Here are some points:
array([-1.34,  1.53, -0.29,  0.85,  0.87, -1.38,  0.56,  1.63,  0.30,  1.20,
        1.45,  0.78,  0.76, -0.25,  0.30, -1.13, -0.11,  1.81, -1.22, -0.32,
        0.14,  0.00, -0.77,  1.77])
array([ 1.77,  0.84, -0.18, -2.46, -2.71,  2.18, -0.19, -0.55,  1.23,  1.82,
        0.22, -1.38, -0.89,  1.04,  0.34,  1.36, -0.07,  0.37,  0.26, -1.59,
        0.04,  1.24,  1.64, -0.05])
array([-0.63,  1.40,  2.64,  0.80,  1.43, -0.48,  1.10,  1.14, -1.28, -4.61,
       -1.74, -1.11, -0.30, -1.30,  2.72, -3.13,  0.10,  3.46,  1.93,  0.92,
        0.13,  0.86, -2.34, -0.77])
array([ 1.38,  0.03, -2.81, -1.61,  0.36, -0.36,  0.77,  1.10, -0.68,  1.37,
       -0.35,  1.08,  1.28,  0.24, -1.33,  1.78, -0.09, -4.16,  2.23,  0.85,
       -0.02, -0.41,  1.72, -1.13])
array([-0.23,  0.39,  0.36,  1.84,  0.01, -0.24,  0.44,  0.92,  0.75, -1.90,
       -0.54, -0.07,  0.29, -0.24,  0.23, -1.43, -0.98, -1.91,  2.26,  0.05,
        0.44, -0.33,  1.23,  0.53])
array([ 1.98,  0.31, -0.64, -2.50,  0.44,  0.39,  0.39,  0.58,  0.21,  0.01,
       -1.06, -2.63, -0.66, -0.92, -0.83, -0.52,  0.95,  1.08,  0.54,  0.48,
       -1.88, -1.98,  1.22, -0.76])
array([-0.39,  0.72,  0.53,  0.71,  0.29, -0.16,  0.21, -0.01, -1.91, -0.73,
       -0.79, -0.53, -1.41, -0.06, -0.67, -1.37, -0.57,  1.65, -1.75, -0.55,
        0.06, -2.09,  0.44,  1.95])
array([ 0.73, -0.10, -1.94, -0.76,  0.07, -0.66, -1.19,  0.05,  1.17,  4.76,
        3.75, -0.55, -0.25,  1.21, -1.47,  3.58,  0.80, -2.99, -2.11, -1.18,
        2.77,  1.51,  2.55, -0.26])
array([-1.02, -0.53, -1.82,  0.74,  1.03, -0.49,  0.08,  1.33, -0.37,  0.78,
        0.00,  0.02,  1.24,  1.44,  1.09, -0.25, -0.02,  1.24, -0.41, -0.43,
        0.64,  0.58,  0.88,  0.79])
array([ 0.17, -1.25, -0.70, -0.11,  0.79,  0.78, -0.09,  0.05, -1.30, -0.41,
       -0.27, -0.25, -0.65, -0.93, -0.60,  1.23,  0.70,  0.01,  1.41,  0.35,
        2.02,  0.60, -1.53,  1.06])
array([-1.17,  1.44,  0.18,  1.30,  0.64, -0.11,  1.56, -0.72, -2.23, -3.36,
       -2.28,  0.36, -0.46, -0.51, -1.11, -1.22, -0.10,  2.12,  1.47,  1.45,
        0.93, -0.32, -1.41,  0.21])
array([-0.49, -1.00,  0.68, -2.07,  1.24,  1.34,  0.21, -0.99, -0.31, -0.63,
       -0.06,  0.85,  0.72,  0.25,  1.73,  0.62, -0.60, -2.20,  0.39, -1.29,
        0.58,  1.33,  0.72, -0.42])
array([-1.58,  0.21,  0.06,  2.82,  1.31, -1.94,  0.29,  0.05, -1.29, -3.99,
        0.15,  0.47, -0.87, -1.82,  2.27, -0.93,  0.88,  1.94,  1.37,  0.45,
       -1.82, -0.52, -1.49, -0.05])
array([-2.04,  0.70, -0.36,  1.59, -0.35, -0.46, -0.09,  1.18, -0.27, -1.96,
       -0.21, -0.67, -1.73, -1.67,  1.59, -0.57, -1.42,  3.79,  3.99, -0.80,
       -1.17,  0.54, -0.73,  1.33])
array([-1.09,  2.70,  1.76,  2.66,  0.24,  0.88, -0.60,  0.67, -3.71, -2.12,
       -1.83, -0.32, -1.41,  1.04,  0.10, -0.20,  0.83,  1.05,  0.61,  1.86,
       -1.31,  1.25, -0.99,  1.04])
array([ 1.52, -1.63,  0.74, -2.24,  0.61, -2.23, -0.94,  1.02,  1.85,  0.31,
       -0.20, -0.98,  1.05,  0.38, -0.15,  0.96,  0.14, -1.71,  2.48,  2.18,
       -2.27,  0.69,  2.30, -0.21])
array([-0.60,  0.11, -1.01, -1.45,  0.39,  0.06,  0.38, -1.63,  0.52, -0.66,
       -2.40, -1.13,  1.34,  0.68,  0.34,  0.20, -0.13, -0.39, -0.41, -0.56,
        0.92,  1.02,  1.53,  0.04])
array([ 1.64, -1.34, -0.04,  1.59, -0.09, -0.56, -0.70, -0.78,  1.98, -1.04,
       -0.21,  0.31,  0.16,  1.51, -1.38,  1.47, -1.49,  1.62, -1.46,  1.38,
        0.73,  0.53, -0.86, -0.82])
array([-0.39, -1.01,  0.00, -0.44, -0.36, -0.34,  0.27,  1.35,  1.34, -0.33,
       -0.56,  0.81, -1.14,  0.82, -1.52,  0.78,  0.83, -1.40,  0.62, -0.23,
       -0.87,  0.84,  2.36,  0.21])
array([-0.86,  0.73, -0.76, -0.17,  0.50,  0.45,  0.62, -0.91, -0.25,  2.26,
        0.52,  1.06, -0.71,  2.12, -0.40, -2.47,  0.28,  0.14, -1.81, -0.19,
        0.67, -0.29, -0.80, -0.23])
array([-2.13, -0.16,  0.55,  1.51,  0.70,  0.37, -0.37, -0.87, -2.73, -1.84,
       -0.71, -0.96, -0.07,  0.67,  1.81, -1.02, -0.07,  2.94, -0.12, -0.84,
       -0.54,  0.74, -1.51, -1.26])
array([ 1.95, -2.46, -3.35, -5.10,  0.53, -0.51, -0.70,  0.08,  3.10,  6.54,
        2.32, -0.28, -0.46, -0.75, -2.69,  3.16,  0.34, -5.29, -3.20,  0.38,
        1.08, -0.57,  0.27,  1.18])
array([-1.25,  0.37, -0.03,  2.00, -0.78, -0.19,  0.43,  0.99,  0.63, -2.06,
       -0.84, -0.31, -0.53, -0.07,  1.47,  0.80, -0.39,  1.50,  3.26,  0.20,
       -1.49,  0.66,  0.26, -1.55])
array([ 0.14,  2.55, -0.81,  0.64, -0.28, -0.44,  0.84,  0.05, -1.24, -0.67,
        0.34,  0.77, -1.00, -1.07, -0.29,  1.56,  0.88,  1.15,  4.00, -0.83,
        0.00, -0.12, -0.80, -1.55])
array([ 0.31, -0.32, -0.51, -1.18,  0.62,  1.20,  1.46, -2.05,  2.08,  2.67,
        0.86, -0.28,  1.50, -0.26, -1.81, -0.40, -0.19, -1.01, -2.75, -0.35,
        0.64, -1.52, -0.40, -0.25])
array([-0.75,  0.97,  0.45, -0.23,  0.07,  0.57,  0.52, -0.50, -0.16, -1.38,
       -0.52, -0.05, -0.10,  1.13, -0.70,  0.46, -0.19, -1.36,  0.18,  0.48,
        0.75,  0.30,  0.48,  1.65])
array([ 0.69,  1.49,  0.89,  0.18, -0.51,  0.68,  0.30,  0.00,  0.26, -0.28,
        0.75, -0.97, -0.26,  0.37,  2.19,  1.14,  0.63, -0.92,  0.45,  0.24,
       -0.08, -0.63,  0.31, -0.48])
array([ 0.26,  0.71, -1.12,  0.57,  0.88, -0.86,  0.07,  0.64,  1.49, -1.42,
       -0.40,  0.71, -0.03, -0.05,  0.39,  0.20, -0.87, -0.61,  0.18,  0.40,
        0.68, -0.09,  0.43, -0.19])
array([-0.31, -0.26, -0.32,  1.39, -0.80, -0.20,  0.20,  0.15, -0.64, -0.65,
       -1.13, -0.57,  0.75, -2.31, -1.41, -1.14,  1.10, -0.38,  0.41, -0.75,
       -0.37,  0.76,  0.41, -1.05])
array([-0.64, -1.12,  0.42, -1.65, -1.20, -0.56, -0.16,  0.19,  0.39, -0.96,
        0.25, -0.89, -1.96, -0.33, -0.08, -0.16, -0.63, -0.02, -2.22,  0.66,
        2.35,  0.97, -0.76, -1.00])
array([ 1.18,  0.36,  1.14, -2.31, -1.72,  2.28, -0.46, -1.84,  2.35,  3.28,
        1.47, -1.13, -0.51, -0.14, -0.09,  1.52,  0.88, -1.54, -4.06, -1.94,
        0.10, -0.25,  1.51,  0.65])
array([ 1.06, -0.50, -0.20,  0.39, -1.13, -0.61,  0.47, -1.13,  1.73,  1.07,
       -0.09,  0.89, -0.82,  2.44,  0.47,  0.31, -1.11, -0.14,  0.89,  0.60,
       -0.12, -0.19,  0.87,  1.43])
array([-2.29, -0.42,  1.03,  2.74, -0.02, -0.98, -0.88, -0.84, -1.39, -2.86,
       -1.36, -2.59, -0.40,  0.43,  1.35, -0.03, -0.68,  3.10,  2.92,  0.93,
       -0.40,  0.43, -1.53, -0.35])
array([-0.72,  0.53,  0.43,  1.94, -1.00, -0.18, -0.14, -1.81,  0.63, -0.53,
        0.35,  0.40, -1.23,  0.01,  2.05,  0.32,  0.81,  0.33, -1.62, -0.09,
       -0.97,  1.20, -0.97,  0.32])
array([ 1.69, -0.16, -0.35, -0.36, -1.65, -0.56, -1.53, -0.44,  0.54,  5.24,
        1.43,  0.48, -0.06, -2.36, -2.07,  0.60,  0.64, -3.92, -1.99, -1.45,
        0.34,  0.44,  1.20,  0.23])
array([-0.10,  0.10,  0.86,  2.52, -0.55, -0.34, -1.37, -0.31, -0.26,  0.10,
       -0.45,  1.26,  1.80,  0.09, -0.32,  0.04,  1.39,  0.03, -0.40,  0.52,
        0.78, -0.60, -1.28,  0.72])
array([ 1.69, -1.05, -1.65, -0.04, -2.65, -1.35, -1.60, -1.05,  0.88, -1.17,
        0.35,  0.21, -0.07, -0.21,  0.93,  0.15,  0.09,  1.09,  1.87, -2.13,
       -0.89,  0.66,  0.24, -0.68])
array([-0.14,  0.12, -0.93, -1.10,  0.53,  1.60, -1.59, -1.87,  0.33, -0.54,
        0.20,  0.12,  0.94,  1.06, -0.02, -1.08,  0.06,  1.24,  0.32,  2.18,
       -0.66,  1.16, -0.26,  0.44])
24 more points follow, each with its number after it:
array([-0.23, -0.78, -0.12,  0.81, -1.16,  0.89,  2.20,  0.05, -0.01,  0.49,
        0.66, -2.59, -2.04,  0.54, -0.61,  1.62,  0.19,  0.27,  1.21,  0.45,
        0.06, -1.81, -0.36, -1.52]) 0
array([-0.88, -0.61,  1.88, -0.55, -0.01, -1.93, -0.67,  0.82,  0.29, -0.23,
       -2.08, -1.52, -0.55, -0.01, -1.15,  0.43,  0.40, -0.04,  0.00, -0.78,
        1.02, -1.77,  1.18,  0.92]) 1
array([ 0.05,  0.62, -0.11,  2.86,  0.30, -0.65, -0.31, -1.83, -2.44,  0.57,
        1.42,  1.21, -0.99, -0.87, -0.99,  0.13,  0.42,  1.41,  2.07, -1.07,
        0.91, -0.25, -3.03, -0.78]) 2
array([ 2.34,  0.73,  0.39, -0.88,  0.18,  0.80, -1.11,  0.54,  0.33,  0.59,
       -0.51,  0.09,  0.67,  0.60, -2.24,  0.53, -0.35, -3.50,  1.93, -0.07,
       -1.35,  0.27,  4.37,  0.28]) 3
array([-0.30,  0.13,  0.00,  0.31, -1.13,  0.71, -0.10, -1.01,  0.72,  0.19,
       -0.47,  0.90,  0.84, -0.26, -0.05,  0.95,  0.79, -1.38, -0.20,  0.51,
       -0.30, -1.56,  0.71, -1.12]) 4
array([ 0.71,  0.02, -0.04, -0.97, -0.69,  0.89, -0.17,  0.07,  1.70, -0.13,
        0.73, -1.03,  1.37,  1.35, -0.33,  1.31, -0.22, -1.03,  0.51,  0.62,
       -1.68, -1.70,  0.79,  0.25]) 5
array([ 1.42, -1.26, -0.49, -0.61, -0.29,  0.54, -1.55, -0.88, -1.18, -0.10,
        0.57,  1.00,  0.81, -0.40, -0.81,  2.71,  0.79,  0.07,  1.31, -0.38,
       -0.33, -2.46,  0.59, -0.02]) 6
array([ 0.55, -0.07,  0.56,  0.33, -0.97,  0.34, -1.03, -0.01,  0.27,  0.15,
        0.00,  0.22,  0.12,  0.47, -0.16, -0.76, -0.07,  0.70, -1.73, -0.29,
        0.16, -1.16,  0.61,  0.20]) 7
array([ 0.83, -0.73, -1.67, -0.88, -2.04,  1.75, -0.47,  1.51,  2.17,  4.26,
        0.59, -1.54,  1.24,  1.26, -2.30,  0.47, -1.88, -1.19, -2.28,  1.26,
        0.60, -0.34, -0.27,  0.61]) 8
array([-0.98, -0.73,  0.21,  0.59,  0.29, -0.67,  1.09, -0.62, -1.04, -0.84,
       -0.89,  0.06,  1.06, -0.90, -0.18, -0.26,  1.53, -0.54, -1.97,  1.80,
        0.00,  1.46, -0.32, -1.10]) 9
array([ 0.95, -0.85, -1.12, -1.87,  1.48,  1.31, -0.37, -1.18,  1.66,  2.62,
        0.37, -0.01,  0.16,  1.36, -0.41,  0.00, -0.12, -2.26, -0.37, -0.24,
        0.89,  0.50,  0.65, -0.90]) 10
array([ 0.61,  0.78, -0.85, -2.86,  0.64,  0.64, -0.25,  0.64,  1.45,  4.29,
        1.23,  0.84,  0.00, -1.43, -0.60,  2.71, -0.70, -1.94, -1.63, -2.13,
        1.24,  0.34, -0.99,  0.55]) 11
array([-1.43, -0.38,  1.30,  0.87,  1.11,  0.67,  0.03, -0.94, -1.50, -2.76,
       -1.42, -0.78, -1.25, -0.33,  0.32, -1.56,  0.10,  1.27,  2.01,  0.32,
       -1.27, -1.14, -1.47,  0.15]) 12
array([-0.39,  1.50,  0.94, -0.59,  0.45,  2.16, -0.28,  0.28,  0.03,  0.27,
       -0.37, -0.08, -1.09, -0.37,  0.78, -0.22, -0.71,  1.32,  1.74, -0.17,
        0.79, -2.42,  0.52,  1.84]) 13
array([-1.58, -0.49,  1.21,  0.34, -0.44, -0.38,  0.97, -0.37,  0.34, -1.87,
       -0.43,  0.28, -0.02,  0.95,  0.20, -1.62, -1.61,  0.28,  0.06, -1.20,
        0.12,  1.52, -0.76, -0.78]) 14
array([-1.47,  0.06, -0.39, -0.48,  0.50,  0.16,  0.80,  0.96,  0.65, -0.09,
        1.32, -0.42, -1.11, -2.72, -0.02, -0.02,  1.44, -0.26, -0.71,  0.51,
        0.73, -0.20,  0.27, -0.18]) 15
array([ 0.23,  0.43,  1.16,  1.13, -0.14,  1.90,  0.24, -0.55, -1.17,  1.65,
        1.77,  1.64,  0.20,  0.35, -0.61,  0.80,  0.70,  0.49, -0.12, -0.88,
        1.13, -0.66, -1.29, -1.11]) 16
array([-1.38, -0.54, -1.63, -1.13, -0.42,  1.99,  0.80,  0.32, -0.52, -0.77,
        0.05,  0.39, -0.77,  0.24,  0.78, -0.86,  1.08,  0.29, -1.09,  1.07,
        0.58,  0.75, -0.05, -0.53]) 17
array([ 0.23, -2.03,  0.22, -0.08, -1.28, -0.09,  0.02,  0.87,  0.47,  0.91,
        1.98,  0.28, -1.58,  0.51,  0.50,  0.09, -0.24, -0.20, -0.01, -1.51,
        0.02,  0.95, -0.11, -1.10]) 18
array([ 0.04, -0.23, -0.45,  0.04, -0.51, -0.14,  0.79, -0.26,  0.70,  0.48,
       -1.30,  0.08,  1.26, -0.61, -0.61, -1.87,  1.55,  0.12,  0.51, -0.50,
        0.74,  0.26,  0.67, -1.09]) 19
array([ 1.71, -0.60, -0.86, -1.66, -1.13,  0.53, -0.92,  1.20,  0.31,  3.30,
        0.14, -0.47, -0.62, -0.26, -1.53,  1.53,  0.36, -4.30, -1.47, -0.60,
        1.04, -1.33,  1.36, -0.91]) 20
array([-0.85,  0.27,  0.58, -0.47,  0.44, -0.72, -0.48, -0.58, -1.36,  0.51,
       -0.89,  1.71, -1.03, -0.35,  0.83, -1.40, -0.09,  0.10, -1.93, -1.72,
       -1.29,  0.22, -0.88, -1.09]) 21
array([ 1.92,  0.32, -0.43, -0.40, -0.58,  1.14, -0.75, -1.74,  1.04,  0.95,
       -0.59, -1.10,  0.56, -0.87, -0.92,  4.04, -1.41, -1.75, -1.78, -0.11,
        0.00,  0.04,  0.02,  1.57]) 22
array([ 0.63,  0.32, -0.05, -3.05, -0.54,  0.00,  1.36, -0.19, -1.58, -0.21,
        0.03,  2.01,  0.59,  0.12, -1.75, -0.10,  0.05, -1.42,  1.11,  0.52,
       -0.55, -0.26,  2.26, -0.02]) 23
Which three of these numbered points are nearest to each point below by angle, seen from the average point of the first points? Their numbers follow each, nearest first.
array([ 0.93, -0.13, -1.43, -0.78, -0.93, -0.86, -0.17, -0.24,  0.33,  0.08,
       -0.57,  0.79,  0.12,  0.08, -1.03,  1.52, -0.01,  0.06,  0.16, -0.83,
       -0.81, -0.60,  0.55, -0.96]) > 6 20 23
array([-0.25, -1.12, -1.12, -0.80,  0.11, -0.38,  0.98,  0.73, -0.03, -0.32,
        1.31,  0.36, -0.68, -1.99,  1.18,  1.27,  0.07, -1.13, -1.07, -0.63,
       -0.96,  0.62, -0.26,  0.51]) > 15 11 18
array([-0.93, -1.39, -1.08,  1.03, -1.52, -1.57,  0.87,  0.38, -1.72,  0.77,
       -0.12, -1.60,  0.67,  0.10,  1.46,  0.99, -0.71, -0.86,  0.09,  0.70,
       -1.36, -0.03, -1.03,  1.86]) > 0 8 9
array([ 2.26,  0.81, -0.78, -0.96, -0.26,  0.62,  0.39, -0.70,  1.05,  4.54,
        1.87, -0.65,  0.84,  0.78, -1.28,  1.01,  1.00, -5.06, -0.94, -0.50,
        1.92, -0.17,  2.12,  1.92]) > 20 10 11
array([-0.16,  0.39, -0.95,  1.60,  0.43,  0.16, -0.51, -0.25,  1.85,  0.41,
       -0.22, -1.98,  1.13,  0.19,  1.50,  0.99,  0.47, -2.08,  1.25,  1.02,
       -0.44,  0.44,  0.26, -0.95]) > 5 4 10
array([ 0.42,  1.24, -1.04,  0.02, -0.51,  1.30,  1.40,  1.38,  0.33, -1.78,
       -0.58, -1.40,  0.21,  1.53,  0.55,  1.38, -0.22,  1.67, -0.04, -1.11,
       -0.53,  1.07,  0.75, -0.02]) > 0 5 17
array([-0.48,  0.34, -0.21,  1.04,  1.66,  2.30, -0.03,  2.36, -0.36,  1.42,
       -1.04,  0.21,  0.88,  0.41,  0.35,  0.63,  0.19,  0.70,  1.00,  0.18,
        0.37, -0.25,  0.89,  1.08]) > 13 16 8
array([ 1.37, -0.19, -1.20, -3.78, -1.49, -0.06, -0.25,  0.49,  2.09,  2.83,
        0.01, -0.59,  1.43, -1.27, -0.46,  2.42, -1.12, -1.98, -1.64, -0.64,
        0.87,  0.81, -0.19,  0.47]) > 11 20 8
array([ 0.14, -0.90,  1.42, -0.40,  0.89,  0.30,  0.51,  0.07,  0.67,  1.65,
       -1.28, -1.20,  0.54, -1.75, -1.04, -1.09, -0.30, -0.39,  0.97,  0.59,
        0.82, -0.11, -0.52, -1.17]) > 19 10 1
array([ 0.46,  1.07,  0.60, -0.17,  0.14, -0.14,  0.09, -0.44, -0.58,  1.05,
       -1.06,  0.96, -1.03,  1.01, -0.11, -0.72, -0.44,  1.43,  0.91,  0.28,
        2.26,  0.29, -0.12,  0.79]) > 13 2 16
array([-1.00,  1.53,  0.28, -0.28,  1.50,  0.47,  0.72,  0.81, -2.24,  0.46,
        0.98,  0.60, -1.51,  0.11,  2.04,  1.97, -0.47,  2.13,  2.13, -0.89,
        0.01, -0.59, -1.17,  0.60]) > 13 2 16
array([-1.17,  1.19, -0.03, -1.23, -0.59,  1.16,  0.63, -0.33, -0.58, -1.09,
        0.05,  1.14, -0.96,  0.42,  0.77, -2.23,  0.12,  0.83, -1.13,  0.32,
        0.36,  1.31, -2.97, -2.42]) > 17 21 14
array([-1.92, -0.09, -0.90,  0.90,  0.37, -0.12,  0.59,  0.60,  0.63,  0.32,
        0.49,  1.12, -1.89, -0.96, -0.24, -0.54,  0.19, -0.79, -0.16, -1.33,
       -1.28,  0.46,  1.96,  0.19]) > 15 21 18
array([ 0.27,  0.30,  0.13, -0.04, -1.83,  1.04, -0.31, -0.35,  1.02, -0.17,
        0.79, -0.15, -1.63, -0.75,  0.35, -0.96, -0.60,  1.59,  0.40,  0.61,
        1.33,  0.70, -0.50,  0.48]) > 13 18 17
array([ 0.22,  1.56,  0.19,  1.63, -0.02,  1.89, -0.15, -0.61, -0.30, -0.42,
        0.05,  0.80, -0.78,  0.59, -0.48, -1.46,  1.31, -0.40,  0.18,  0.04,
        0.67,  0.57, -1.37, -0.37]) > 16 2 12
array([ 0.92, -0.53,  0.70,  0.01,  0.65, -1.12,  0.23,  0.36, -1.01,  0.74,
        0.02, -0.08, -0.02, -1.50,  1.28,  0.74,  1.30, -0.26,  0.16,  1.89,
       -1.10, -1.83, -0.07, -0.02]) > 6 15 4
array([ 0.26,  0.52,  0.48,  0.04, -0.15, -0.32,  0.47, -1.86, -0.35,  0.45,
        1.17, -1.02,  0.60, -0.66, -0.31,  0.51, -0.57,  0.58,  1.77, -0.04,
       -1.62, -0.43, -1.04, -1.98]) > 2 0 16
array([ 0.51, -0.68,  0.32,  0.60,  0.00,  1.75,  0.52,  0.51,  0.85,  0.09,
       -0.69, -1.53,  1.71, -0.66, -1.06, -0.96,  1.41,  1.01,  0.19,  0.98,
       -0.03,  0.38, -1.69,  0.55]) > 19 9 8
array([-0.50, -0.02, -2.16,  1.22,  0.26,  1.56, -0.93, -0.05, -1.08, -0.35,
       -1.00, -0.94, -0.48, -0.52,  1.88,  0.08, -0.54, -1.97, -0.32,  0.37,
       -0.70,  1.21, -0.79,  0.82]) > 17 22 9
array([-1.46, -1.67, -0.51,  0.48,  0.72, -0.70,  0.95,  1.60,  1.02, -0.68,
        0.15,  0.02, -1.63, -1.14,  1.55,  0.88, -0.54,  2.56, -1.01,  0.50,
       -1.15,  1.34, -1.45, -0.50]) > 15 18 17
array([ 0.45, -0.29,  0.32,  0.76,  2.12,  0.91, -0.36, -0.67, -0.90, -0.79,
        0.78,  1.18, -1.09, -0.64, -1.60, -0.02,  0.59, -0.52, -0.42,  0.19,
       -2.20, -2.26,  0.12, -0.07]) > 6 12 16
array([ 0.35,  0.50,  0.93, -0.37, -0.59,  1.34,  1.93, -1.05, -0.40,  1.08,
       -0.05, -0.33, -0.30,  0.44, -0.91,  0.53, -0.19, -0.30,  0.04, -1.57,
        0.03, -0.68,  1.26,  1.70]) > 13 23 22
array([-0.34,  1.48,  1.30, -0.21,  0.49, -2.27, -0.49,  1.60, -0.11,  1.23,
       -1.90, -2.88,  0.35, -1.13, -1.83, -0.51, -0.50,  2.74, -0.51,  0.49,
       -0.25, -0.35,  0.51, -1.04]) > 1 19 7
array([ 0.98,  1.24, -1.45, -2.42, -1.46, -0.13, -0.72,  0.13,  0.86,  4.90,
        0.09,  0.28, -1.02, -1.18, -1.20,  3.78, -0.84, -2.30, -1.50, -0.06,
        0.18,  2.06,  0.56,  1.03]) > 11 20 22
array([ 0.45, -0.01,  0.34,  0.17, -0.39, -0.85, -0.53, -1.59,  0.08,  0.11,
       -0.50,  1.09,  0.60, -0.29,  2.38,  0.40, -0.19, -0.76,  0.48, -0.23,
        0.01, -0.73, -0.03, -1.06]) > 4 21 6
array([ 0.63, -0.18,  1.75, -0.51,  0.22,  0.35,  0.25,  0.43, -1.09, -0.99,
       -1.75,  0.01,  1.06,  0.06, -0.34, -0.65,  1.46, -1.04, -0.02, -1.03,
        0.07,  0.41, -0.96,  1.22]) > 1 12 9
array([-0.23, -0.33, -0.05, -0.08,  0.92, -0.04,  1.04, -0.89, -0.46, -2.93,
       -0.55,  1.38, -1.62,  0.24, -0.42,  0.13, -0.09,  1.77,  2.67, -0.13,
       -2.01, -0.70,  0.15, -0.67]) > 12 14 2
array([-0.32,  1.31, -0.10, -0.74, -0.35, -1.87,  1.58, -1.58,  0.44, -0.79,
        1.58, -0.12,  0.15,  0.21,  0.63,  1.47,  1.03, -1.08,  0.39, -1.15,
        0.44, -0.15, -2.78, -1.84]) > 2 16 0
array([-1.58,  0.15,  0.11,  0.96, -1.13, -0.49, -1.63, -1.40, -0.21, -0.15,
        0.76,  1.37,  0.12, -0.32,  1.50, -0.72, -0.47, -0.01, -1.53,  0.46,
       -0.09, -1.76,  0.60,  0.84]) > 7 4 21
array([ 0.16, -0.68,  0.40,  1.09,  1.56,  0.10,  0.64,  0.39, -0.04,  1.11,
        1.25,  1.25,  0.23,  0.40,  0.12, -0.11,  0.38, -0.77,  0.49, -0.91,
        0.68,  1.85, -1.09,  0.57]) > 16 18 2
array([-0.45, -1.70, -0.25, -0.57, -0.66,  0.14, -0.30, -1.35,  0.13,  0.02,
        0.58,  0.40, -0.12, -0.02, -0.78,  2.74, -1.67,  0.02, -1.15, -0.98,
        0.08,  1.34,  0.40,  1.33]) > 22 11 18
array([ 0.15, -0.11, -1.59, -1.22,  0.43,  0.20, -1.77, -1.85,  0.31,  3.34,
        2.41,  0.22,  1.81,  1.14, -0.55,  0.98, -0.55, -0.61, -0.50, -0.14,
        2.50, -1.11,  1.11, -0.96]) > 10 11 8
array([ 0.70,  0.10,  0.72, -0.07,  0.89, -0.87, -0.36,  2.42,  1.11, -0.05,
       -1.01, -0.03,  0.35,  1.20, -0.10,  1.77, -2.09, -0.22, -1.18,  0.51,
       -1.61, -0.34,  1.64,  0.14]) > 5 3 1
array([-0.89,  0.20, -0.36, -1.16, -0.21, -0.24,  1.95,  0.02, -1.33, -0.57,
        1.67,  1.20, -1.34, -0.37, -1.48, -0.92, -0.58, -1.23, -0.27, -0.24,
        0.27,  0.40,  1.33,  0.56]) > 23 15 17
array([-0.44, -2.35, -1.06, -0.92, -0.42,  1.41, -0.57, -0.85,  1.48,  3.05,
        2.57, -1.63,  2.56,  0.33, -2.71,  0.81, -0.22, -2.61, -2.36,  1.05,
        1.38, -0.71,  1.24,  1.28]) > 8 20 10
array([ 1.50,  1.13, -2.80, -0.36, -0.41,  0.79, -2.41,  1.14,  1.08,  0.18,
       -0.41, -0.23,  1.74,  0.66, -2.36,  0.90, -0.07, -0.88,  2.20, -0.60,
       -0.28, -0.04,  2.02, -0.58]) > 3 5 6
array([ 0.87,  0.43, -0.22, -0.76, -0.46,  0.92, -0.44,  0.29,  1.75,  0.00,
       -0.03,  0.30, -0.11, -0.41, -2.60,  0.96,  1.84, -1.39, -1.10, -0.32,
        0.52,  0.01,  0.08, -0.43]) > 20 11 4
array([-1.44,  0.35, -0.42, -1.86,  0.46, -1.58, -0.98, -0.20,  0.38,  2.97,
        1.65,  1.22, -0.23, -0.14, -0.87,  0.17,  0.41,  0.91, -1.43,  0.47,
        1.68, -0.36,  0.44, -0.58]) > 11 10 8
array([ 1.12, -1.56,  0.03, -1.30,  0.21,  2.04, -1.27,  0.22,  0.25, -0.72,
        0.08, -0.76, -0.17,  1.52, -1.74,  1.69, -0.20, -3.54,  0.56, -1.46,
       -0.35, -0.32,  3.01, -1.04]) > 3 20 10
array([-0.94,  0.57,  0.42,  0.17,  0.35,  0.49, -0.40,  1.54, -0.04, -2.57,
        0.39, -0.47, -0.61, -2.04,  0.51, -1.24,  0.25,  2.63,  2.32, -0.23,
       -0.91,  0.63, -1.56,  0.78]) > 12 13 14
array([-0.77, -1.11,  0.72,  1.54,  0.16,  0.58,  0.07,  1.32, -0.24, -0.27,
        0.50, -0.69,  0.15,  1.67, -0.31, -1.80,  0.43,  1.04, -0.77,  0.24,
        1.32,  0.00, -0.94,  1.58]) > 7 14 12
array([-0.20,  0.81, -1.26, -1.20, -0.10,  1.29,  0.83, -1.47, -0.36,  0.80,
        0.68,  0.36, -0.20, -1.93,  1.36, -0.42,  1.75,  1.60,  0.01,  0.23,
        0.04,  0.25, -1.56, -0.73]) > 17 15 16
array([-2.16,  2.25,  2.65,  0.67,  1.34,  0.24,  0.25,  0.46, -1.02, -4.34,
       -2.05, -0.59,  0.68,  2.10, -0.36, -1.89,  0.67,  5.73,  3.77, -0.15,
       -0.13, -0.91, -1.01, -0.84]) > 12 14 13
array([ 0.03,  0.33,  1.50,  0.12,  1.86, -1.07, -0.86,  0.24, -2.89, -1.18,
       -2.00, -0.17, -1.27, -2.00,  0.21, -0.73,  0.67,  0.37,  2.29,  0.51,
        0.28, -1.95, -0.76, -0.18]) > 12 2 1
array([-0.48,  0.45, -1.16,  0.29,  0.83, -0.71, -0.46,  0.06,  0.96, -0.41,
       -0.57, -1.29,  1.86,  0.08, -0.80,  0.24,  0.61, -0.60,  2.50, -0.50,
        1.75,  2.05,  0.94,  0.27]) > 19 3 10
array([-1.51, -0.12,  2.21,  0.44,  0.02, -0.08,  0.36, -1.28, -0.52, -1.59,
       -0.56, -0.49, -0.35,  0.93, -0.30, -1.31,  1.49,  1.90,  1.22,  0.01,
       -1.62, -1.83, -1.29, -0.82]) > 12 14 2
array([ 1.84, -0.69, -1.19, -2.56, -0.63, -0.63, -1.93, -0.94,  1.10,  1.20,
        0.58,  0.20,  1.21,  1.23, -1.56,  0.66, -0.47, -3.46, -3.00,  0.22,
        0.43, -1.58, -0.49, -0.78]) > 20 10 8
array([-1.82,  0.59,  0.29, -0.42, -1.17,  1.07, -1.50, -0.68, -0.16, -0.85,
        0.37,  1.01, -0.59,  0.48,  0.69, -1.07,  0.77,  0.06,  0.21, -0.89,
        0.30,  0.88,  1.38,  0.48]) > 17 14 21
array([ 0.39, -0.78,  0.36,  0.45, -0.54, -1.94, -0.39,  1.50, -1.80,  0.80,
       -0.43, -0.49,  1.74, -0.13, -0.21,  0.18,  0.11,  0.15, -0.51,  1.01,
       -0.60, -0.44, -0.67, -0.69]) > 9 1 7
